In the data rows, 500 means zero.
Here are some points:
[631 687 695 584 646 619 608 645 378 529 649 684 497 361 611 436]
[595 424 620 582 399 633 569 460 595 614 323 424 417 631 443 558]
[711 436 648 692 637 393 663 718 713 738 696 686 717 557 715 620]
[443 461 615 546 479 564 364 381 402 561 385 502 363 466 529 400]
[587 665 698 691 664 685 632 720 635 655 651 692 505 668 664 463]
[561 598 670 662 572 637 426 660 593 579 348 651 512 646 574 399]
[534 351 509 359 381 414 551 364 430 457 582 349 417 405 402 445]
[454 560 558 653 605 598 400 691 411 614 441 655 628 370 637 462]
[377 417 478 435 508 446 520 527 419 510 481 579 473 356 530 404]
[433 597 573 554 490 558 453 644 587 411 359 613 521 641 454 435]
[551 581 666 675 560 678 474 670 575 619 327 596 635 588 506 631]
[307 418 362 363 420 524 369 443 379 298 277 547 432 533 347 471]
[297 519 452 550 436 411 330 352 652 429 410 544 413 598 622 310]
[653 697 609 648 623 676 645 643 604 623 464 654 390 640 592 641]
[502 418 388 345 476 361 438 310 570 561 533 446 544 418 609 439]
[338 586 364 666 657 383 319 610 397 398 416 669 506 348 643 385]
[334 374 325 504 367 385 347 360 479 442 374 415 367 387 467 434]
[336 353 317 373 356 327 346 348 427 340 566 342 374 327 414 325]
[427 397 314 402 404 351 380 329 456 368 373 351 385 490 371 641]
[631 373 402 409 379 370 433 312 419 538 412 364 422 383 396 642]
[622 611 564 615 649 595 666 598 659 675 536 630 670 603 648 697]
[308 400 355 394 512 348 329 321 393 301 508 372 346 412 419 323]
[400 556 549 651 418 539 369 615 657 672 531 529 663 589 656 414]
[420 482 402 407 419 386 334 434 475 426 547 577 576 437 620 358]
[617 344 448 661 562 392 492 664 602 635 579 576 640 438 627 512]
[518 544 354 516 581 370 489 572 566 423 640 619 351 652 610 408]
[356 546 474 516 514 555 408 496 463 443 349 433 603 500 404 395]
[516 387 375 593 494 370 444 472 363 536 506 467 449 332 493 574]
[415 346 393 595 323 512 373 628 413 369 298 346 449 506 325 394]
[627 346 329 374 324 347 567 614 595 628 541 419 655 372 509 507]
[520 462 645 552 626 648 668 698 546 543 658 408 710 581 512 607]
[690 498 665 453 420 612 669 627 604 642 648 369 651 653 440 670]
[511 314 365 299 472 316 560 325 429 368 580 420 525 342 480 438]
[352 373 635 347 390 539 360 331 332 280 330 327 345 598 295 432]
[679 607 653 659 683 691 709 682 596 700 477 577 687 574 562 712]
[661 661 646 587 619 671 629 580 359 511 610 397 596 438 391 682]
[538 599 450 394 605 542 550 354 397 356 342 582 324 578 390 507]
[537 372 461 615 337 470 397 535 575 688 485 404 529 482 529 422]
[572 552 609 467 488 664 636 412 471 514 410 347 580 547 362 659]
[441 445 328 464 341 353 385 321 437 359 453 304 340 396 324 471]
[519 455 561 547 639 452 642 642 638 715 736 604 692 376 718 380]
[462 372 410 331 327 434 412 325 349 325 308 310 514 362 296 493]
[610 417 342 576 410 382 459 444 591 577 564 355 619 477 441 629]
[471 317 338 402 335 308 316 430 405 370 560 368 371 355 414 298]
[585 603 653 636 634 641 682 658 603 647 586 624 616 611 599 642]
[662 448 392 449 512 387 617 395 615 576 625 401 406 584 541 570]
[471 366 373 491 393 343 321 507 574 369 305 537 482 409 459 324]
[676 635 653 667 664 657 602 672 470 656 469 531 673 548 502 670]
[558 640 679 662 670 669 654 695 670 706 691 648 678 692 694 539]
[434 331 315 357 391 351 593 472 613 619 566 356 674 617 476 494]
[430 460 379 604 423 385 439 454 547 591 561 544 373 412 595 495]
[388 433 368 516 507 408 360 449 434 391 370 465 600 386 502 451]
[345 444 590 494 609 517 517 606 397 496 607 667 437 459 652 367]
[654 445 493 561 568 366 519 657 643 688 651 690 667 374 705 420]
[500 509 510 439 332 534 396 454 422 360 334 380 365 478 342 387]
[410 486 392 466 602 384 537 556 528 457 647 646 504 399 633 432]
[410 407 346 345 515 300 346 342 375 384 543 686 360 380 643 381]
[447 481 505 331 437 541 516 314 359 464 416 355 471 362 365 542]
[577 442 540 586 549 568 604 627 408 634 662 393 648 382 485 607]
[451 645 554 677 607 596 474 690 633 527 408 654 552 655 586 381]
[639 588 463 686 662 473 654 714 680 730 654 698 697 406 714 555]
[530 641 485 423 450 400 463 391 676 682 676 654 496 560 709 394]
[311 388 655 431 428 541 356 342 384 331 368 382 399 548 379 346]
[591 659 625 380 650 529 624 366 440 533 691 470 562 513 538 603]
[511 390 374 467 341 420 475 495 558 361 306 376 524 486 344 555]
[461 549 592 661 607 602 386 643 591 468 338 638 566 645 581 466]
[632 455 366 306 324 415 647 320 389 392 445 313 374 487 310 644]
[510 515 505 678 383 674 502 632 536 589 325 292 600 554 315 637]
[416 569 686 630 583 668 639 704 454 540 501 662 587 488 566 397]
[669 641 691 703 455 685 541 693 618 731 550 620 489 563 645 541]
[602 518 541 388 538 572 647 410 385 594 638 472 390 432 484 573]
[345 318 311 373 378 318 301 279 341 303 307 352 330 316 370 350]
[460 537 575 633 536 549 485 376 634 548 542 335 588 634 429 505]
[684 626 674 607 397 656 699 653 720 696 486 466 711 690 552 673]
[704 704 714 710 682 722 696 719 673 706 541 633 656 692 617 692]
[549 491 621 598 619 588 573 683 583 601 529 677 585 532 643 418]
[516 333 314 393 320 311 413 362 502 558 356 527 331 355 450 349]
[430 356 379 293 326 395 428 257 354 300 355 276 344 481 288 644]
[431 455 352 645 496 431 322 316 349 391 351 320 302 354 366 452]
24 more points follow, each with its number after it:
[643 564 616 517 310 623 571 632 657 718 663 520 380 661 651 365] 0
[471 470 607 331 511 396 554 481 436 358 612 659 433 492 588 357] 1
[458 495 669 414 350 573 556 432 472 452 556 459 376 557 408 421] 2
[576 449 631 306 591 534 659 315 378 589 679 402 620 354 579 622] 3
[343 650 390 602 587 459 544 669 576 499 697 652 403 620 652 355] 4
[436 393 374 368 554 337 349 371 604 438 358 682 538 404 673 351] 5
[566 338 373 359 328 350 348 327 389 426 351 349 396 371 365 373] 6
[372 582 600 593 391 552 386 561 430 392 448 614 317 503 423 354] 7
[631 653 537 686 635 627 612 678 641 676 610 646 533 649 653 632] 8
[462 664 640 736 678 671 502 734 625 657 355 694 643 604 645 559] 9
[471 347 398 317 345 382 448 314 356 426 564 348 345 381 393 441] 10
[612 402 470 329 311 488 425 322 408 424 341 332 333 501 338 423] 11
[341 652 648 506 685 682 630 458 436 486 581 553 601 623 556 649] 12
[420 561 572 414 578 508 585 641 376 525 622 663 480 389 615 392] 13
[387 426 394 335 574 336 501 311 362 288 598 315 531 370 327 466] 14
[533 443 518 294 429 485 482 280 370 327 367 331 404 460 348 566] 15
[622 669 585 464 653 621 641 339 512 547 653 370 510 523 480 682] 16
[592 624 603 643 517 663 654 671 541 544 579 406 630 515 419 607] 17
[595 572 433 415 620 390 621 635 630 498 614 711 456 491 683 428] 18
[625 471 395 479 403 497 615 623 474 544 625 384 522 568 411 610] 19
[358 334 339 362 401 330 339 314 550 394 361 529 398 397 613 372] 20
[652 670 708 694 606 688 659 735 693 703 628 686 674 694 672 601] 21
[684 647 704 579 644 682 604 321 528 616 559 291 681 637 381 722] 22
[599 493 627 649 429 629 530 669 558 641 366 562 554 493 498 577] 23
Which three of these numbered points are nearest to each point below, looking only along the 3 directions in which the first points spread most? Their numbers follow each, nearest first.
[697 708 711 692 673 708 709 746 681 726 698 698 692 706 687 695] > 21 8 9
[591 447 376 360 543 367 572 308 646 677 684 410 562 391 679 594] > 3 19 18
[409 586 673 628 608 563 377 630 390 473 633 680 364 476 631 327] > 4 13 7
[468 561 576 604 360 641 623 589 392 456 543 339 356 477 350 447] > 2 12 23
[475 543 391 643 387 502 344 600 594 379 286 620 349 547 407 401] > 7 2 1
[610 623 520 599 588 512 406 519 492 407 315 657 436 591 446 644] > 12 23 2
[328 603 513 421 517 612 389 486 430 353 332 633 552 626 488 476] > 7 2 1
[515 417 572 389 429 570 578 374 544 618 499 366 575 589 529 513] > 19 16 3
[721 670 709 691 649 700 725 757 689 763 718 710 717 684 722 671] > 21 8 9
[324 654 522 440 555 520 381 668 468 446 505 725 430 496 674 293] > 4 13 7
[585 526 642 429 332 498 399 504 386 431 565 373 406 530 345 380] > 2 15 11
[621 604 509 540 453 460 528 552 622 643 514 601 630 585 603 581] > 0 23 12
[453 469 596 497 496 561 403 368 421 540 507 398 533 415 526 548] > 2 1 19
[379 383 341 415 417 358 339 399 426 328 349 514 397 360 522 352] > 20 6 5
[659 617 668 647 694 640 659 638 470 667 632 602 696 388 636 683] > 8 21 0
[657 657 724 674 554 713 643 705 424 627 477 436 615 623 362 584] > 17 23 12
[311 406 316 446 489 346 331 412 369 290 366 582 345 388 450 354] > 20 5 6
[327 390 398 328 348 455 411 382 370 325 411 392 363 453 365 356] > 6 11 14
[591 409 399 319 609 363 563 299 380 337 391 462 592 387 432 680] > 14 10 15
[603 435 453 555 353 471 493 383 616 646 628 305 454 554 441 510] > 19 3 16
[617 353 385 430 301 384 464 559 447 583 532 343 409 356 374 375] > 14 10 6
[582 451 382 437 376 375 581 325 607 680 691 300 584 492 432 563] > 3 19 16
[549 357 374 343 341 339 387 321 455 381 454 324 504 378 367 486] > 10 14 6
[512 594 678 488 448 653 548 332 441 560 385 337 421 531 356 516] > 2 16 15
[319 603 373 357 661 474 559 385 373 322 607 624 371 465 561 479] > 1 5 13
Here are 24 other points, each followed by its number:
[394 415 358 662 391 401 333 688 571 352 373 451 438 575 399 317] 0
[708 680 670 622 512 520 616 681 711 725 721 695 583 677 720 467] 1
[665 383 625 251 344 566 694 297 334 367 656 309 497 472 326 630] 2
[390 422 375 489 474 342 355 350 596 648 585 596 379 543 653 374] 3
[492 474 403 411 509 435 404 330 335 335 394 332 446 348 337 656] 4
[587 479 366 556 418 363 556 452 521 568 622 443 458 377 477 630] 5
[597 602 649 372 557 645 667 492 419 630 658 415 552 577 477 646] 6
[370 585 496 694 561 622 391 613 433 582 333 378 561 391 383 580] 7
[590 633 610 640 589 603 541 665 486 543 407 648 579 437 585 607] 8
[397 316 352 378 334 336 402 586 428 360 482 391 481 426 358 328] 9
[553 393 648 499 384 560 448 371 500 634 510 382 406 575 456 420] 10
[551 324 345 356 331 416 570 362 361 420 330 316 470 323 322 612] 11
[329 423 316 572 480 351 319 518 384 386 596 611 314 397 585 322] 12
[299 426 513 339 490 529 395 342 347 281 347 358 411 440 324 393] 13
[438 482 374 390 365 372 341 348 354 456 599 439 345 361 467 390] 14
[547 636 540 463 667 541 673 635 599 481 627 673 568 690 594 656] 15
[573 655 565 606 543 659 624 622 479 626 618 389 540 483 489 639] 16
[654 645 554 396 533 626 627 282 572 643 615 352 401 617 551 708] 17
[559 693 604 616 523 655 670 617 654 675 643 560 504 666 570 591] 18
[598 651 621 660 592 683 678 696 382 490 497 553 380 487 369 638] 19
[352 331 359 437 304 392 370 464 400 392 393 330 401 394 340 332] 20
[510 467 378 642 437 466 480 631 623 545 621 342 623 589 445 575] 21
[404 365 365 364 528 320 361 304 408 348 426 381 498 340 440 481] 22
[514 593 383 364 405 352 402 453 535 411 649 604 446 537 584 359] 23
The same question for these:
[368 381 481 427 497 593 642 384 354 373 587 296 516 430 335 664] > 2 4 10
[395 457 339 366 394 334 392 506 632 424 523 605 638 605 612 418] > 23 3 12
[412 445 560 390 371 531 668 380 587 510 441 458 410 403 449 541] > 10 21 5
[555 362 370 389 434 351 423 304 454 593 587 342 475 397 533 575] > 5 14 22
[338 491 353 457 533 440 495 493 372 335 547 474 330 455 407 444] > 9 0 14
[549 387 369 412 373 338 453 380 640 625 571 395 598 555 578 409] > 5 23 21
[342 418 404 351 453 387 348 311 401 309 345 386 401 403 387 391] > 20 13 9
[396 549 372 573 376 374 341 340 531 516 487 391 348 450 471 354] > 9 14 22
[569 469 476 622 535 587 424 516 633 636 343 387 664 640 513 638] > 16 19 6
[398 537 581 511 557 602 367 515 422 335 288 569 464 668 356 553] > 7 0 10
[330 634 671 418 582 651 547 395 449 356 466 398 602 630 386 411] > 7 10 19
[692 566 658 401 572 589 675 371 603 637 636 353 665 594 467 685] > 6 17 16
[315 452 350 650 390 426 325 602 464 364 294 579 333 486 394 332] > 0 12 13
[679 624 663 635 678 558 664 722 693 718 644 736 684 651 725 483] > 1 18 15
[540 385 362 331 373 353 457 331 342 337 519 423 327 397 363 500] > 22 9 4
[494 405 401 370 576 350 556 342 367 440 645 510 393 346 585 614] > 5 23 14
[335 466 333 415 608 332 354 407 460 347 558 648 378 423 640 366] > 12 3 23
[447 502 326 597 559 331 357 595 580 506 612 664 404 464 659 377] > 3 23 12
[579 436 412 630 404 494 374 353 637 628 328 350 562 570 484 551] > 10 21 7
[402 435 336 535 334 462 431 423 397 392 551 286 467 471 324 609] > 4 11 22
[625 674 647 647 654 682 677 650 589 699 621 569 655 670 576 680] > 18 15 1
[458 445 348 333 380 343 424 337 467 402 655 362 488 470 457 424] > 14 22 9
[464 411 494 431 375 451 436 347 511 401 362 351 366 635 359 478] > 4 13 10
[580 432 535 618 540 554 564 503 384 425 385 384 518 365 374 648] > 10 7 21
[452 413 472 497 468 524 586 486 383 369 536 319 630 369 349 575] > 10 4 5
